(in the rows, 128 means zero)
First come named moves, each a turn or a mirror, each shown by rows before and after it. For each pair of rows after them, which moves, in which order, take the first row to the second? The first pair is done for you.
B (before -> after):
[140 144 135 102 159 128 137 207 117]  ->  [125 165 111 133 129 164  86 170 169]
[105  93 127 142 130 155 125 141 128]  ->  [109  87 127 141 136 145 130 144 120]
[132  93 137 129 101 151 116 188 138]  ->  [132  93 136 132 104 150 118 192 134]
[ 78  81 134 187 116 212  96 159 112]  ->  [ 90  67 155 158 147 176 142 188  68]
A (before -> after):
[120 114  95 118 139 113 103 125 131]  ->  [120 100 128 106 140 140 128 159 122]
[122 131 132 114 140 142 111 108 131]  ->  [123 125 138 114 141 142 114 114 132]
[137 153 131 114 145  82 156  85 130]  ->  [112  94  98 161 159  98 107 102 112]
N (before -> after):
[125  83 104 138 136  96  94 141 126]  ->  [114  79 121 141 152 122  98 130 110]
[117 120  97 153 147 130 104  87 146]  ->  [122 121  93 154 142 121  99  97 149]
[116 106 162 143 166 187 143  95 110]  ->  [126 161 143 119 147 143 152  50 128]
[102 125  79 171 102 155  51  99 127]  ->  [ 94 111  91 175 117 174  53  91 122]
Now pairs of rows:
Between the rows of a pair lie 2 to 3 moves.
[141 118 124 128 133 102 148 144 106]  ->  [132 111 136 143 133 146 135 161 119]  B A B
[115  74 126 149 133 157 127 188  95]  ->  [149 154 142  87 100 111 176 169 120]  A N
[118 117 174 116 133 152 169 133 104]  ->  [137 165 135 101 103  91 163 121 126]  N N
[126  83  92 131 130  80 115 187  90]  ->  [131  98 150 127 102 154 141 214 125]  B A
[133 111 145 109 130 147 153 159 116]  ->  [137 117  89 127 103 113 112 155 132]  A N A
[147 105 122 145 114  91 136 193 133]  ->  [132 103 130 169 103 150 118 177 158]  A B N
[121 120 109 145 119 115  99 133 122]  ->  [140 151 142 109 111 108 148 138 125]  A A
[150 141  87 134 117 117 132 235 110]  ->  [119 132 113 167 125 214  97 191 135]  N B
[154 132 148 103 101 130 150 151 130]  ->  [143  89 113 131 128 123 116 158 104]  A A B
[151 150  96 119 110  82 140 151 107]  ->  [148 157 133  98 126 102 172 138  99]  N N A
[121 168 127 151 120 172  90  49 172]  ->  [113  73 118 160 196 108 114 104  68]  B A A
[116 103 139 149 132 173 104 147 126]  ->  [139 170 128 106 119 118 131  88 142]  N A N
[112 109 113 133 141 100 109  98 136]  ->  [116 128 118 115 139  95 120  90 144]  A A A
[148 152 132  98 131  88 158 120 109]  ->  [135 130  79 139 112  91 103 137 122]  N A B
[150 169 122 104 126  99 158 157 122]  ->  [123 119 103 164 127 145  97 171 128]  A A B
[121 123 134 159 124 181  97 133 145]  ->  [143 167 161 112 115 170 138 124 157]  A N
[124  94 134 137 188 131 117  94  69]  ->  [125 140 133 147 134 174  91  63 130]  A B
[141  84  62 142 138  46 104 186  91]  ->  [111  53 141 138 213 126 147 124  53]  N N
[159 174 165  93 118 121 181 101 141]  ->  [146 119 108 122 157  59 146  97  90]  A B
[139 124 164 138  88 180 133 160 119]  ->  [138 149 111 146  64 135  94 143 132]  A N A
[ 86 108 131 129 109 134 120 111 165]  ->  [ 98 128 139 104 115 104 147 101 161]  A B A
[118 137 122 115 115 178 145 156 182]  ->  [127 107 122  94 159 115 180 174 124]  A A B
[139 118 127 118 152  98 131  89 103]  ->  [147 106 149 114 154 124 147 120  98]  A A
[112 157 180 123 136 185 132 175 140]  ->  [114 195 104 136 108 117  78 124 169]  N A N
[138 158 147 106 107 103 153 149 141]  ->  [102  97 155 149 154 153 120 135 112]  A A N
[133 140 147 104 127 149 143 112 126]  ->  [125 123 127 128 138 146 116  95 128]  A A N
[108 140 140 146 119 189  96 107 169]  ->  [105  99  94 149 167 107  92 100 108]  B A A
[118 161 124 123 105 128 145 113 167]  ->  [112 125 101 125 139  78 134 119 117]  B A B
[105  74 126 146 138 164 147 172 111]  ->  [140 150 134  91 103 113 188 157 135]  A N
[132 136 170 110 139 152 153 112 122]  ->  [119  94 136 137 163 129 126 116  99]  A A B
[115 121 112 110 129  80  98 136 115]  ->  [111  92 137 119 126 129 105 172 114]  B A
[133 138 106 171  91 130  93 124 169]  ->  [141 156 111 151  86 121 105 117 176]  A A A
[119 163 176 123 123 204 144  71 155]  ->  [144 188 100 123  59 132 107 124 192]  N N
[127 154  96 150 101 108  91  97 142]  ->  [119  90 139 153 137 148 122 174  90]  A B
[137 117 199 114 122 127 179 144 133]  ->  [108  79 122 180 128 113  86 115 136]  A A
[101 112 121 148 132 215  89  99 145]  ->  [124 182 106 106 120 148 119  47 154]  B A B
[128  81 148 150 168 139 118 105  86]  ->  [160 152 153  97 139  84 154  91 111]  A N
[110  60 134 153 162 158 120 155 110]  ->  [130 140  77 131 127  70 102  85 151]  A N A
[122 139 149 127 150 144 141  65 122]  ->  [130 152  88 138 107  99 103  96 142]  A N N
[116  95 148 129 152 139 155 133 117]  ->  [119  99 103 148 143 104 117 107 127]  N N A
[125 154  68 116 117 129  91 100 143]  ->  [118 142 120 101 152 168 127  66 124]  A N N
[117 120 155 136 108 167 140 176 149]  ->  [105 114 109 169 106 149  90 137 161]  A A N
[111 131 114 162 172 151 113  51 164]  ->  [122 116 126 128 204  98 161  71 114]  B A
[116  89 114 154 153 127 104 129 117]  ->  [123 129 105 138 144  97 105  87 131]  N N N
[116 155 107 149  99 152  86  85 174]  ->  [135 149 185  96 119 168 173 142 134]  A A B
[141  86  53 142 152  46 111 142  85]  ->  [126  77 186 129 190 181 177 125  82]  B A N
[119  80 118 166 112 176 114 106 162]  ->  [153 147 139 109  86 134 165 102 180]  A N N
[103 106 179 100 125 179 149 159 125]  ->  [115 172 129  94  73 131 121 131 173]  B A N
[106  98 112 166 129 135  77 118 112]  ->  [139 121 165 108 145 106 160 144  82]  B A
[134 118 118 140 148 115 118  97 119]  ->  [133 123 162 127 139 154 139 122 130]  A B A
